Each row is where one point has got to under a steady rotation. How many ticks took it there?
The counts run from 0 to 721.
[ 10  22 -10   3 -13   8 -14   3  -6 -21  -7 -13  15 -17 -21 -10   3  -1
   0   4  -8  11   4   9  -4  -9   9  32  44  16  19  14  12 -11   4  -1
   6 -18  15  11  10  -2   5 -15  -8  22  12   3 -17  12 -10  -8  -5   1
 -11 -11   1   2  11  -1   6  -5  14 -16] -> 158
[-15  12 -13   0  -6   0  -2  -2 -10 -24   4  -6   9 -11  11  16   1   8
  -9  14   1  22  18  -6   1 -12   7  13  13   3  27  20  15   3  15   5
  12  -6   9  -8  18  11   7 -17  15  41   0  -3   4   4  -3  -9 -17  -3
  -5  -8  17   3   3 -18  20 -17   4  -4] -> 191
[-15  13   7   1  -9  11 -13 -18  -5 -18   4   1  18 -18   9   3  -7  -2
 -20  11   4  45  17   1   8   2   6  17  12  15   9   6 -13   1  15   6
   4 -12  -1  -2 -10  17  -9 -18  -9   2  10  -5  -8   8   8 -17  11  -5
   3 -20  -8  13   3  17  30 -12 -10  13] -> 0
[  4  20   5   3  11  -7 -11   7   7 -19  23  17   1   9  26 -20 -12  -2
 -21  -1   6  22   2  -6   5  13   1  12  -6   3  -4 -10   3  14  53  -8
 -12   0  -5  -5  -3 -12  -4  -3  -6   5   7  12 -16  12  -7  11   4 -24
  -4   1  -4   2  13   7  12  11  -2  17] -> 205
[ -5 -16  15 -10  -4  11  -8  -7  13 -19  10   3   2 -31   5  11   3   1
 -20   6 -11  14   6  -8  -8  12  16   3 -13  -9  24   7  -5  -3  22 -16
   3  -8  -5 -15   5 -17 -12  10  -4  26   1  -1 -22  -5  -5  -3  13 -16
 -15 -30  -8  16   7   5  10   4   6  28] -> 691
[ 10  13  14   2  -7  -5   8   5 -18  -6  11   3  34  -7  -2  -5  -2  -4
  -3  -3  -2  19  -3  25   6  -6   9  22  -2  11  16  14  18  -1   3  -4
 -17  -1  14  18  14  15   3 -10   4  30   0  24  -6 -20  -2 -33   2 -16
  -8   4   8  12   0   5  11  -5 -11  12] -> 448
[  9  -8   8   2 -19   3  -5   4  -3 -12  -2  -5  27  -8 -19  -7   1   1
  21   3  -4  -5   1  10   4 -10  15   9  26   8  19  11  24  -6   7 -10
   2 -13  19   2  37   2   1 -11  12  41  -7   4  -9  -1  -7  -5 -23   1
 -11  -3  25  -4   8  -1   8   3   6 -11] -> 160
[ -1 -14  17  13 -26  -1 -11  -6  10 -16  -6  10  16  -4   5  -9  -2  -2
  16  16  21  26  19   1  15  -8  19 -13   9   7   4 -10  16   8  18 -11
  -4  -6   5   4   0  -7 -20 -19  10   8  -8  -2   0   9 -16  -2  11   1
   0  -2   8  14 -12  -2  27  14   2  19] -> 582
[ 22  -4   9   1 -17 -12 -14 -10 -15 -15  12  -4   5  -4 -10 -10   9   3
 -11   7   8  -4  -3  16  20  15  20  25  27  18  -1   7  11   1  10 -16
   3  -6  18 -24  24   3 -10  -3  12  37   6  -4 -19  -4   7  -5  -7 -13
  -8  -5   1   8   8   1  11 -20  11   7] -> 345
[-23  -9  13 -14 -14  18  10  14  16 -18  11   2   7 -20  13   9  -5  -2
 -11   5 -10  16  13  -7 -24  -9  -2 -14  -4   1  35   7   6  -2  16 -13
   7  -8  -5  13  14  -6  -2  -1  -4  19  -6   2 -22  -7  -8 -20  16  -5
  -1 -23  18  10  13   2   2  15  -8   7] -> 694
[-13  36  -5  -5   9 -15   6  14   1 -15  15   0   2   8  20   5   6   8
 -24   6   2  18 -11   5   8  -6   1  21  -4  10  11  17   5   4  29  -5
  -6   5 -12   4  11   7  13 -19   3  37   5  10  -7   5  -3  -9   9 -16
 -15  -3  12  -9  15 -25   8  -4  -6  13] -> 413
[ -3  -7   0   0 -24  21  10  -4   1 -36 -11 -16   7  12  -2  -8  -1   8
   7   9  13  19  21   7 -12 -12  -9 -10  19  22   7  16  14  -4  16   5
  17  -9  13  12  -1  -5 -20 -27   2  19  -5  -2   2  -6  -2  -4  -8  -5
  -7 -14  16 -10   8 -13  25 -23   3   8] -> 371
[  9  -8  18   7  16   4  -8  -2   7  -4  23   9  32 -12   2 -19   0 -12
   3  -1  -6  -3   1   1 -12  -2   6   0   8  -8  39  -5   7 -23   5  -5
 -15 -10   8  10  29 -12   5   9 -13  24   7  16 -21   4  -7  -4   9 -11
 -10 -18   5  23   3  12   0  17  -1  -6] -> 572
[ -7  19 -15 -16  -1   8 -17   6 -10 -22 -12  -4   6  -4  -2  -8   4   0
 -16  11  -3   9   5  22  12   6   6  26  20  11  -3  22  -6  18  29   0
  14  -9  -9 -14   9   3  -2 -32  -7  21  15  -1   0  30   4   5   7   0
 -11 -19  23   0  14  -4  13  -6  -5   6] -> 708
[  5   2   3   0  -5  -8   9  24  -8 -11  22   5   4   8   7 -16   3   1
  11  -3  16   2   9   8   5 -19  -1  -3  10   9   7   6  25  -7  17  -2
 -19  10  32  21  13  -6   1 -17  12  32  -6  10  -2  -7  -6 -20 -12 -14
 -12   0  15   6  -6 -29  -4 -13   6   2] -> 563
[  4   2   2   6 -13   4 -29  -4   5 -22  14 -12 -10  17  -5 -30  -7   8
   4   1  15  -9  10   1  16  10   3   9  31  15  -4   3  -6   6  35 -22
 -12  -8  12  -6   6 -18 -12 -11   4  -2   7 -20 -19   8   4   8 -10   6
   1  -6  -8 -11  26   1  10 -13   1   7] -> 131
[  1  12  -6  10   3 -19  -4  14  -8 -12  40  12 -10  16  22 -23   0  -5
 -30   1   1   4   4  19  14  15   7  18   3  11  -1  -4  13   9  32  -8
 -12  -4  -2  -6  16   2  14  -3   5  18   5  14 -16   5   4  -2  18 -19
  -3   1  10   0  15  -8  11 -10  -6  10] -> 17
[ -7   7  -2  11  -5  -5   2  14   0  -9  15  -8   9  28  -6 -25  10   7
  11   3  12 -17   2  26   4 -16  -7   2  11  15   8  19  14 -11   9  -8
 -21   2   9  21  18  -6   6 -20  -1  30  -3  16  -1   3  -3 -18 -10   0
  -7  -7  16 -11   6 -19  -2  -8  -5  -2] -> 44
[-11   7  16  -3  11  11  -8  11   6  -5   7  -8  12  -4 -10 -10  12 -13
  11  10 -12  -7  13  16   5   3   6  11  -4  -6  27  32  -1 -17  16   0
  -7  -7  16  32  12 -13  -2 -25  -5  17  -6   9   2  12   9 -26  -3   2
  -5 -38  13   5 -14  -2   3 -16  -1  -2] -> 77
[  1  -6  -3 -13   3 -26  -2   1  -2  -9  25  11   7  16  28 -11   3  10
  -6  -7  19  -4  11   4  22  15   2  -2   7  10 -11  -2  -4   7  25 -24
 -21   6  16 -24  22  -1  -2 -21   6  22  -3   2  -2   9  -3 -10 -13 -11
   4   6  24   8   4  -6  21  -6  -2  12] -> 14
[-33  -6  10   4   8  10  -4  -4  -1 -11  12   1  20  -5  13   2  -2   9
  -9  -4  -2  12  20  11  -9 -11  -2  -6 -10  -4  47   6   7 -15   9  12
  -7   4   4   8  15  14   1  -2  -7  27   1   4  -5   4  14 -31  -6  -8
 -11 -31  13   0   0   4  -4  -4 -14   0] -> 299
[-12 -13   0   8 -21 -18  -8  -1  -4  -9   5   0  -4  12   9   2  -3  19
  -2   9  38  24   5  12  27 -15   1  -8  14  24 -12   0   3  14  16 -13
  -7   0  -6 -11   1  11 -14 -20  14  25   2 -10   9  14   6  -7   8   2
  -1   0   7   6   5 -12  16 -10  -8  25] -> 221
[ 16 -18  16  -1  -5  -5  -3  -4   5 -21  10  -4  -1 -16  -2 -10   7  -1
   1  18  11  -5  10  -5  -4  16   6   9  15   4   6  20  -4  -2   6 -28
  -1 -17  -2 -15  16 -35 -15   0  -9  34   4   2  -5   0  -8  23  16   1
  -9 -20   9  29  14   2  28  -7  12   4] -> 468
[  1  -7   4   7 -19   1 -24 -22   7 -26   3  -5  -3 -23  -4   5   2   1
  -7  23  19  31  25 -11  11   5  21   3  14   3  11  -1  -2  -2  10  -8
   9 -13  -3  -9 -11 -13 -15 -11  -1  17   2 -10  -2  11 -10   2   8   6
  -1 -21 -16  16  -6  -1  25  -8  11  20] -> 584
[  0 -29  21 -10  -6  -5   0   1   5  -4  24  10  11  -4   3 -18  -7   7
   2 -11  10  -8   2   5  -4  13  -5 -15  -1  11  11  -9 -10 -12   6 -36
 -23  -7   5  -4  18 -15  -9  12 -20   7  15   7 -23  -6   9 -14  10 -11
   3 -15   8  24   8  27   8   1 -13  14] -> 541
[ -9 -27  25  -3  -4  18   6  -8  21 -13  -2   1  25  -1   2  -9  -4  -5
   6  11   2  14   5   7 -11   0   2  -8 -15  10  12   7   5  -6  13  -4
   5 -10 -10  -1   8 -10 -27 -11 -10  11  -3  20  -3   2   1   0  12 -15
  -9 -22  16  13   7  24  25  10 -10  27] -> 179
[  8 -13  12  -5 -11  -1 -15  -1   0  -8  -1   6  26 -11 -18  -9   5   1
  24  -1  -5 -17  14   8   9  -5  12   9  31   4  13  12   5 -13   7 -16
   0 -10  23  -5  28  -6  -4 -15  -2  30  -5  -2  -8   7  -4  -8 -21   2
  -7 -11  12  14   6  10   0  -1  14 -10] -> 161
[ -1  -1   2  -7  -4   0  -6   8  -5 -19  -3   5  27 -21  11   6   4   2
  -5  -1  21  30   9  10  -3 -19   7   2 -15  -5  27  -2  10   0   3   1
  -6  -3   7  14  -3   3  -2  -8  -8  28   7  21  10  10 -25 -20   4 -18
 -15 -10  16  12 -24  -6   6  21  -9  10] -> 482
[-11   0  17   6 -11   4  -3  17   0  -5  23  -1  -6 -19 -12   7  -2   0
  -9   5   2   0 -11  12  -7 -18   6   2   6   8  33  19   1 -12   5 -23
 -16  -6  -8  21   6  -8   8   6  -4  31  13   1 -21 -15   7 -21  19   3
  -8 -25 -13  23  20   6 -20 -12  -6   9] -> 142
[ 11   4   3 -13  -8 -27 -11   6 -13  -6  17  11   6  -3  15   2  -2   6
  -4 -14  11  -2 -10  -4  20  11  16  19   3   8   1   5   2  14  26 -36
 -19   1  18 -16  17  -3   0  -2  13  29   5  -4 -14  -8  -3 -11 -19 -19
  -5   6   2   8  10   2   5  -4  -2  16] -> 533
[  4  -6  11  -3   0  -2   2   7  14  -4   2  -2  22   7  -4 -22   8  -8
  21   8  -6 -18  10  -4   8   1   8  -1  32  -3  17  10  11 -16  17  -8
 -12  -4  19   8  42 -13  -1 -21   7  25 -17  -5  -8  10  -4  -1  -6   4
  -4 -19  33  11   7 -13  10   4   5 -13] -> 679
[ -1  -7   6 -12   9  -6 -17  -8   3  -9  11  21  34 -26  13   5  -2   3
 -10  -6   4  19  16  -7   0   2  13  14   8  -1  18 -12  -1  -3  13  -7
   1   1  13 -24   9   4  -4  -9 -11  25   8   8  -8  20 -12 -10 -18 -28
  -6 -10   7  25  -4  26   5  18   5  10] -> 88
[ -3  -3 -12  -4 -17   6  -7  20   5 -18  29   7 -22  -2  -9 -25   8  -9
  -8   9  -6 -15  23  15  -1   2   5   1  15   8   9  -6  10  -7  29 -10
   0  -4  30  18   3 -19   3 -17  -3   6  -6  -4 -17   6  -5 -15   1  -5
   1 -15   7   6  -2 -15   1 -21  22  -5] -> 166
[ -4   3   6  -7 -11   8  -9   5   0 -21 -21  -4  18  -6   8  -5  -4  -1
  14   0  25  37   8  -1  15 -10  15  -1   5   4   1   4   2  12  17  -2
  -4 -14  11  13   2  -5 -12 -29   2   2   4   9  14  20 -12 -11  -5  -7
  -3  -9  25   6 -27  -8  28   8 -14  12] -> 186
[-12  14  10  -2  -7  15 -25   3   6 -13   8   1  16   7  -1 -21 -16  -2
  -4 -20   0   6   3  -3   8   3   6   4   9   7  29 -18  -3 -12  23 -11
 -19 -10  18  17  23  -4  10   1  -6 -17   5  -7 -35  11   4 -32  -8  -5
   6 -20   8 -13   2   4   0  11 -18  -7] -> 423
[-28  -6  -3 -17   6   3 -13   8   3 -13   1   1  29   3  10 -17  -7  12
  -6 -11  17   9  19  19  -1 -13  -4 -14 -10  -2  24 -10  -3   0   9  -3
  -6   0   3   4   6   1  -4 -19 -23   9   6  12   4  24  -6 -29  -5 -14
  -7 -23  24  -2 -10   5  -4  22 -24   7] -> 301
[ -2  29 -12   6   1  -1 -20   0   6 -16  21   1   0   2   7 -20   2  -6
 -12  16   2   6  23 -11  13  14  16  16  26   0  16  -5  -1  -8  25   0
  -8 -15  20  -2  10 -14  14 -22   2   8  -4 -12 -10  23 -10  -5   3  10
  11 -14   8  -1  -5 -21  23  -5   5 -11] -> 496
[ -2  -6  27   4  -2   5  -4  15   9 -15   2  -1   1   3  -3 -18  -3  -2
  25   4  11   2   8   5  -3  -9   3 -11 -18  -3  14  21  14   2  30 -18
 -15  -5   5  32  -1 -31 -21 -19  -1  13  -5  18   7  -1 -10  -2   0  -1
  -9 -16   9   3  -9  -1   6  -1  -4  13] -> 474
[ -9   0  14   3 -16   0   4   2   7 -10  27   0 -19   6  16  -1 -10   5
 -20   4   0   9   5 -15   6   9   5 -10   5  10  12   2  -6   2  32 -26
 -18   3   3  11  11 -14  -2   3  17   7  -6 -15 -27 -17  16 -18  10  -1
  -1 -18 -11   2  18 -17  -3 -19  -9  23] -> 322
[ 12   0  17  -2  -3   9 -15  -3  12 -19   4  13  15  -5  18 -23 -10 -10
  -6   2  17  30  17  -7  10   7   9  -3   2  -4   5 -23  -5  15  31  -6
  -6 -10   1   4  -2 -17 -17 -11  -7 -14   1  -1  -6  22 -18   1  18  -7
   0 -10   6  19  -7   7  17  28 -12  19] -> 393
[  8   4  13   4 -15  -5  11   4   4  -4  -1   1  33   5  -5 -15   7  -3
   7  -3  24  28  -6  15   8 -17   3  -2  17  14   2  -7   9 -16 -11   1
 -16  -4  14  22  12  11  -2 -21  -7  13   1  16  -8   4  -9 -30  14  -5
   0  -3  14  10 -15  -9  23   7 -11   6] -> 152
